Named turns come first, each shown by rows before and after it. Which turns, in which order, take the first row of each pair that follows to the second? Write the first one first, as in the answered first pair.
dov:
[ 16 -24   7 -27 -19  29 -11  21]  ->  [  0  -4  21 -27   5  36 -17 -14]
[-8 -9 16 -6 -1  6 -9  6]  ->  [-8 -9 15 -7 -1  4 -8 10]
[ 30 -29   6  13  -7  16 -13 -36]  ->  [-18  33  26  -2  33  -1   5 -24]
[ 20  10 -10 -30   5   8  -4  25]  ->  [ 30  -1 -12 -27   5  19 -13   2]
Fos:
[ 16  10 -28   0  -9 -28  10  12]  ->  [ 17   5 -27  -2 -13 -25   8  17]
[  1  17   8 -13   8 -12   1  -6]  ->  [  4   7  -2   6   2 -15   3 -22]
[-34   7  16  27  15  -2   9 -34]  ->  [-11 -37  13  32 -17   8   3 -23]
bamo:
[ 16   2 -20   0  -6  -9  -4   7]  ->  [-2 23 -9 -4 12 -9 -2  0]
[  2  20   2 -25  22  -9 -12  -6]  ->  [-13  -6  21   1  15   2  -9 -30]
[ -6   8  26   0  11  20 -12   1]  ->  [  5 -15  19  12  -6  24 -12   1]
kaze:
[ 19  -9 -11   4  -8  -5   4  28]  ->  [ 18  -9 -17  25  -1  -5   2 -14]
[-38  17 -11  24  19 -30  15 -10]  ->  [-29  28   7 -12  39  -4 -10 -23]
[-11  16   3  -1  28 -17 -30 -13]  ->  [-11  15   5 -12  17 -21 -20  27]
[ -6  11  18 -21   7  23 -25 -12]  ->  [-12   1   9  -9 -19  -2   2  40]
Now pairs of rows:
Each pair is two turns apart.
[-32  42   8  13  25 -13  15  -7]  ->  [ 25  -2 -41  31 -17 -23  10   4]  Fos, bamo
[ -9 -10  16   8   0   9   2  13]  ->  [ 10 -15  -3  11  -7   3   0  17]  kaze, bamo
[ -1  10   0  13 -15  -2  29   2]  ->  [ 14  -4   3   7 -14  18  11 -20]  kaze, Fos
[ 37 -51 -32  32 -30 -13   7  -2]  ->  [-38  43   1   8  28 -38  35  19]  dov, dov
[ 15  16 -21 -18  25  11 -10 -13]  ->  [ 28 -13 -24  -9   6  17 -13 -11]  Fos, Fos
[-24  21   1  24   4  -6  -2 -22]  ->  [ -2 -20  13  -1 -26  13 -12  23]  Fos, Fos
[ 13 -17 -20  -4  -1 -22  10  24]  ->  [ 22 -35 -14  -9  -4  -4  -4   7]  kaze, Fos
[ 16 -31   5 -21 -19  24  -2  34]  ->  [-18  43  -3 -10  33   0   9  -9]  bamo, Fos
[ 44  18 -14 -27   0   3 -23  -4]  ->  [ 32  34 -12 -32   6  -7 -15  12]  dov, dov
[  8   7   5 -24  12  22 -12  -9]  ->  [ 19  -4  -5 -24  -7  14  -5  18]  dov, dov
[ 22 -36  -2  -6 -14  16 -12  -8]  ->  [-10  28   5 -21  30   3  -6 -13]  Fos, Fos
[ 39 -30 -26   1 -30   8  -9  10]  ->  [ -6  26   3  -3  27  14 -12 -46]  kaze, dov
[-28  34  -1  19  35 -13   4 -55]  ->  [-18  33 -12  20  34 -14   1 -59]  kaze, Fos
[  2  26  -8  -5  14  -5  -7 -22]  ->  [-23  14  22  -1   7   3   1 -14]  kaze, bamo
[ -3 -31  12 -12 -28  13   0  37]  ->  [  1 -24  14  -5  -3  32 -23 -35]  kaze, kaze
[  5  -9  20 -23  -5  15  10  24]  ->  [ -6  11  -2  21  11  -4  20 -29]  Fos, Fos
[ 17   7 -12  -8   8  10 -16 -35]  ->  [ 24 -13 -10 -24 -16   7 -11  21]  Fos, kaze
[ -3   0   5 -15 -11   2  10  30]  ->  [ 18   1  -5 -26  -4  13  -7  11]  dov, bamo
[ 14   6 -29  13  -9 -23   6   5]  ->  [ 12   1 -26  24  -9 -17   6 -10]  bamo, Fos
[ 46 -19 -35  -3 -15   3 -17  -2]  ->  [ 13  -9  -7  12   9  18 -20 -54]  dov, bamo
[-12   0   5  -4   9  21   2 -45]  ->  [-36  -6  15  14  -8   3  27  -5]  dov, bamo
[-27  -2  29   2  -9  -1  16  15]  ->  [-20 -19  26  19 -16   4  12  -8]  kaze, Fos
[-29  -2  -1  32 -11 -12  24  13]  ->  [-19  11  24 -28  14  22  -7  17]  kaze, kaze
[ -4  25 -22  24  -3 -35  22  13]  ->  [ 17   8 -14  16  10  -1 -14 -50]  Fos, kaze
[ -6   4   8  -7  18  10 -18  -4]  ->  [  4 -22   0   3  -6   8 -15   8]  kaze, dov
[-14  34 -11  18  10 -36  22 -12]  ->  [ -3  24  17 -19  27   8 -14 -40]  bamo, kaze
[  4 -16  40  -9 -10  23 -20 -18]  ->  [ -4 -20  45  -3 -15  20 -13 -10]  kaze, dov
[-13   7 -10  27   4  -7   4 -27]  ->  [  1  -7 -23  28 -15 -15  10   0]  dov, dov
[  1 -38  14   0 -36   6   3  40]  ->  [-41   9  24  29  10  -1   9 -35]  kaze, dov
[ 24  10 -37  12   0 -17  -1 -11]  ->  [ 26  -9 -30  18 -10  -9  -5 -19]  bamo, Fos
[ -1  -5  41 -23  -3  32   0 -23]  ->  [ 36  -5   9 -41 -16  20  -3   9]  bamo, bamo
[  1 -17   6 -20   8  21  -8  -8]  ->  [  0 -13   2 -23   0   7   3  24]  dov, dov
[ 10  -2 -19  16  -7  -4   7 -22]  ->  [  7   8   2 -26  -3   7   1  21]  Fos, Fos
[ 10   1  10 -29   3  21  -8  21]  ->  [  8 -22  -2  24 -10  15   0 -25]  kaze, dov
[-40  30  20  12  25   0   5 -35]  ->  [-26  19 -12  24 -12 -33  31  32]  dov, Fos
[-32  31   0   3  23  -3   5  -6]  ->  [  5 -13 -19   1 -21  -8   4  41]  kaze, dov
[-17 -33  27  18 -13  20  -4 -11]  ->  [-18 -34  30   6 -18  20  -2  13]  kaze, kaze
[ 14  14 -24   7   6 -10  -3 -26]  ->  [  2  18  -2  -2  17   3  -9 -34]  Fos, dov
[ 11 -27  -6  17 -16   6  -5 -13]  ->  [ 23  -2 -31   6  -9 -12  -2   1]  bamo, kaze
[ 15 -10  -2 -22   7  11 -13  15]  ->  [  4 -10  -6  -2  -4  -6   6  32]  dov, kaze
[ 21  -3  11 -24  -5   6  -7  24]  ->  [ 10  -4   6  -3 -16 -12   9  34]  kaze, Fos
[  3  22   9 -29  17  19  -4  -2]  ->  [  5   2 -21  21 -14 -13  24  11]  dov, kaze
[ 22  -6 -27   9  -8  -7  -6 -11]  ->  [ 24  -6 -21 -13  -9  -3  -8  16]  kaze, kaze
[-2  0  2  2  1 -1 21 13]  ->  [15  0 -8 -7  3  4 14 10]  dov, bamo
[-20  40 -18   7   8 -35  33  41]  ->  [-17  28 -31  37   2 -40  36  10]  Fos, bamo
[ 25  10 -28 -19  -9 -20  -3  31]  ->  [  1  34  -5 -21  27  -4 -15 -25]  dov, dov
[ -2  12 -16   4   0 -16   1 -16]  ->  [ -2  14 -11 -14  -4 -15   4  16]  kaze, kaze
[-12 -32  28   4 -27   7  12  27]  ->  [-28 -22  36   7 -17   7  15  22]  Fos, bamo
[ 31 -21 -11  12 -17  10  -4 -25]  ->  [  8 -16   3  26 -11  10   4 -39]  dov, bamo
[  9  29  -6 -23  20 -14  -2   5]  ->  [ -5  29   8 -20  26 -10  -2  -6]  dov, bamo
[  3 -13  -8  19 -11   0   1  -7]  ->  [ 14   2 -16   1   2   3  -9 -15]  bamo, dov
[-25   0  17   9   5   2   8 -11]  ->  [-13  -9  22  -6   3  16  -4 -10]  Fos, kaze
[-26 -10   8  26 -14 -17  20   5]  ->  [-28  -6  17   4 -12 -11  18  26]  Fos, Fos
[-20  15  11  19   7  -7  11  -2]  ->  [ -2 -18  13  14 -16   5   5  17]  Fos, Fos
[ 22  12 -11 -12  25  20 -30 -59]  ->  [ 42 -20  -2 -44  -5  29 -33   6]  kaze, dov
[ 45  -7  -7 -29   2  15 -25  -4]  ->  [ 21  18   0 -11  26  10 -20 -44]  bamo, Fos
[ -6 -36  -5  21 -27   2  -7   7]  ->  [ 19 -16 -18  -7  -5  13 -33 -18]  bamo, dov
[ 42   3  -8 -30  13  26 -29 -15]  ->  [  0  41   7 -38  25   3  -1  29]  bamo, dov
[ 56 -16 -39  31 -20 -14   9 -17]  ->  [ 43  -7  11 -17  15  37 -26 -47]  Fos, dov
[  3  16 -18  -4   0 -27   5  32]  ->  [-27 -12  13  34  -6 -11  10  -7]  bamo, bamo
[  4  18 -26  -2   4 -16   5   4]  ->  [ 10   3 -23   8   4  -5  -3 -22]  Fos, dov
[-34  13  10   9  24   0  -1   1]  ->  [-10 -11 -12  33   9  -2  -5 -22]  dov, kaze
[-8 -6 13 -1 -7  1 15 11]  ->  [-4  0 10 -6 -4 -1 13 17]  bamo, bamo
[-30  23   2  28  13 -21  14 -16]  ->  [  7 -23 -15  40 -15  -9   1 -24]  dov, dov
[  0 -15  -1   3 -16   2   9  25]  ->  [  5 -20  11  -8  -7  22  -7   7]  dov, kaze
[ 12 -29  -2  -8 -15  10 -10   7]  ->  [ -8 -11  12  -4  10  16 -14 -26]  dov, Fos
[-28  24  24 -10  10 -10  16  55]  ->  [  7 -12 -22  44 -25 -29  23  30]  Fos, dov
[  4 -20   8  -8 -15  12  -2  23]  ->  [ -3 -22  13  -4 -14  13   0  21]  dov, kaze
[-11  41   2 -20  21  -9   2   8]  ->  [-15  37   7 -22  17  -8   5  16]  dov, bamo
[  6  -5  -4   0 -14 -16  11  41]  ->  [-13  16  -6  29   9 -20  13 -19]  kaze, dov
[-15  59 -14  -3   1 -24   2 -28]  ->  [ 24  21  -3 -37 -11  17 -35 -36]  Fos, kaze
[-25  -4  25  11 -10  -1  16   0]  ->  [-22   0  35  -8  -1   9   6  -2]  kaze, kaze
[ 56 -12 -32 -10   1  13 -34 -42]  ->  [ 50   6 -31 -18  13  10 -36 -42]  bamo, Fos
[-8 -5  5 -1 -9 12  6 25]  ->  [-15   2  14  -1   8  20  -2  -4]  dov, dov
[-16   8  16 -10   6  12 -13  14]  ->  [ -9 -13  -6  27 -15  -2  -1   7]  dov, kaze
[ 28  -5 -36 -11 -18  -5   3  -3]  ->  [ -6  37 -20 -20  13 -12  14  -2]  dov, dov
[ 31   2  -6 -14  14  21 -27 -42]  ->  [ 33   3  -2 -27  15  25 -31 -31]  Fos, bamo
[-12  -7   5  18  -3  -9   8  21]  ->  [  2 -25   9  18  -3   8  -7  -5]  kaze, Fos
[ 21  39 -39 -10  11 -18 -11  -9]  ->  [  9  45 -30  -5  19 -14 -10 -26]  Fos, bamo
[ 24  10 -10 -40   5   3 -24  17]  ->  [  7   9 -23  -8 -12 -27   7  39]  kaze, Fos
[  7   9   6 -32   0  19 -12  16]  ->  [  7   9 -17  15   2   5  -5 -36]  Fos, Fos
[  0  30 -21  -3  14 -21  11   7]  ->  [ 19   5 -22   6   9   0 -10 -33]  dov, dov
[  1 -13   9  28  -1   9   0 -18]  ->  [ 22   3  -4 -11   0   3  -5  28]  bamo, Fos
[  8  20 -25   9  -1 -28   8  25]  ->  [ 11  -7 -22  22 -19 -22  10  26]  bamo, dov
[ -8 -18  17  -2   1  11  -5   0]  ->  [-14  -1  12   4  14   4  -2 -14]  Fos, Fos
[-17  11   7   0   5  -5   5  -5]  ->  [  2 -16  -2   6 -10   1  -4 -13]  dov, dov
[ -8 -15  14  29 -18  -4  -2 -10]  ->  [  9  11  -2 -11 -11 -14  -6  32]  bamo, Fos
[ -7  15 -11  -5   8 -25  21  34]  ->  [ 18 -17 -30  25  -9 -16  10  -7]  Fos, dov
[ -1  -2 -21  20  -1 -12  -1 -36]  ->  [  1  18  -2 -39  10  -2 -10  14]  kaze, dov
[-13  -6  15  -6  -6  -1   8  23]  ->  [  0 -17  -2   7 -16  -8   9  19]  Fos, dov
[-20   0  17  11   3   5   4 -11]  ->  [-14 -15  20   3  -8  13   1   1]  Fos, Fos
[  7   0  12 -11   2   2   2   7]  ->  [11  3  1 -5 -1 -7  9 11]  Fos, dov
[ -4  -6  17  14  10  23 -34 -40]  ->  [  4 -14  28 -23  -6  27 -35  22]  kaze, dov
[  3 -21  -9   8 -11 -11  -6 -11]  ->  [-11  14  -3 -13  14 -14  -5  -7]  bamo, bamo
[-15 -10  -6  28  -6 -19  15  12]  ->  [ 13 -23 -16  25  -9  -4  -4 -13]  bamo, dov
[  7  15  -1 -11   4   1  -5   3]  ->  [ 11   4 -12   5  -8  -7   2   7]  dov, kaze
[ -6   0  13 -15   1  10 -19  18]  ->  [ -6 -16  -3  15 -16  -6  -4  17]  dov, kaze
[ 13  14   4 -35   2  -3  -3  36]  ->  [-22  10  15  26  13  -7   9 -34]  Fos, bamo
[ 22 -26  -3 -12 -13  22 -17  -8]  ->  [  9  12  -7 -36   4   5  -8  23]  kaze, bamo
[-4 -1  1 -8 -7 -2  5 13]  ->  [  4  -8  -8   0 -13  -4   4   6]  Fos, dov
[  4   5 -14   8  -8 -13   2  14]  ->  [-18   8   5  18   1  -7   3  -4]  bamo, bamo
[ -4  50 -17 -10  18 -14  -3  20]  ->  [ -1  29 -31  34   7 -18   1 -23]  Fos, bamo
[ 12   4  -4   9  10  -4 -17 -19]  ->  [-11   5  10  20   7  -9  -4 -14]  dov, bamo
[-25 -10  14   8  10  -1  18   6]  ->  [-22  -6  20  -6  16   9  10   2]  kaze, kaze
[  9 -12  11 -22  13  26 -27  -7]  ->  [-16  22  -1   3  32  -1  -6 -26]  dov, Fos
[-25  19  -7   3  -4 -18 -11  -9]  ->  [-11   2 -15   0 -23 -20 -10  17]  dov, Fos
[ 21 -12 -45  36  -8 -16  -7 -37]  ->  [  2  -4   9 -10  24  28 -34 -53]  Fos, dov
[-13  -9  10   7  -4   5   6  22]  ->  [-18  10   4   3   9  -3  10  18]  bamo, Fos
[-21  -1   7 -11  -6  -7   1  16]  ->  [ -9 -11 -12   9 -15 -15   4   2]  kaze, bamo
[-12 -30   5  24  -3   1  21  13]  ->  [-30   7  13   6  24   0  20  10]  kaze, dov
[ -3  27 -20  -4   6  -9   7  27]  ->  [  8  10 -12   1  14  16 -15 -31]  dov, dov
[ -5  38   4 -11  36  -5  -2 -21]  ->  [-35  21  16  17  16 -19  24   7]  bamo, dov
[-10  -9  15  -4  -9   3   7  21]  ->  [ -1 -22  13   6 -12  10   0   0]  dov, kaze
[ -2   8  -2  16  13  -1   1 -19]  ->  [ 16   0   2 -11  10  13 -14  -6]  bamo, kaze
[-21 -11  19  23  -2   9   5 -11]  ->  [ -5 -18  -1  19 -18  -3  12  22]  dov, bamo
[-7 30  1 -8 18 -6  9  1]  ->  [ 21  -9 -18   6 -15  -7  10  17]  kaze, dov
[-12 -34  15  26 -12  12   0 -25]  ->  [ 32 -27 -29  10 -15   1 -10 -19]  bamo, kaze
[-18 -11  44   0  31  33   3 -47]  ->  [ 21 -54   8   4 -32   7  21  39]  dov, dov
[-18  -5  29   0  22  22 -12 -32]  ->  [ 39 -10 -20 -27  -1   6 -16  17]  bamo, bamo
[ 22 -10 -20  13 -27  -5  -9   6]  ->  [ 24  -6   1 -10  -9  18 -29 -12]  Fos, dov
[-13   2  11  23 -17 -16  32  39]  ->  [ -2  21  35 -27  23  28 -12  -8]  kaze, kaze
[ 17   2  -3 -19   1 -22  15  23]  ->  [ 24 -20  -9   0 -12 -19  14   9]  kaze, Fos
[ 19  11   2 -26   2   5 -24  -6]  ->  [ 22 -13  -4   0 -15   7 -22 -20]  kaze, dov
[  9 -15   5   2  -6  -1   4   9]  ->  [-6 -2 18 -3  6  0  4  7]  Fos, bamo
[ -2  46 -11 -16  15 -18  12  15]  ->  [ 17  35 -12 -21  21   3 -11 -24]  Fos, kaze
[ -3   1   7  -1  -1  14   4 -25]  ->  [-10  18   6 -10   7   6  11  -9]  kaze, Fos
[-12 -12  18   1   2  16  -1 -28]  ->  [-27   5   7  16   1  -9  19 -13]  dov, Fos
[-15  11  53 -26  -3  30  -7 -11]  ->  [-33  49  27  -4  10  -8  21  -6]  dov, Fos
[ 14 -18  18 -13 -13   7  -6  11]  ->  [  6 -10   2  15 -19 -18  16  15]  bamo, kaze
[  1  24 -11   3  23 -24   6   4]  ->  [ 24 -22 -14   7 -12 -11   0  20]  Fos, Fos
[-15  20  -4 -13  12 -18   7  23]  ->  [ -7  22  -7 -11  26  -7  -9 -19]  Fos, kaze
[-11  10 -31  31  10 -20  18 -14]  ->  [  4 -19  -7 -16 -12   4   7  48]  Fos, Fos
[ 20  30 -21 -27  14  -9  -4  14]  ->  [ -8  14  -6  -6  -4 -19  20  42]  bamo, dov
[ 18   1 -13 -22   3  11 -16  -2]  ->  [ -5   8   2  -7  15  11 -13 -26]  Fos, bamo
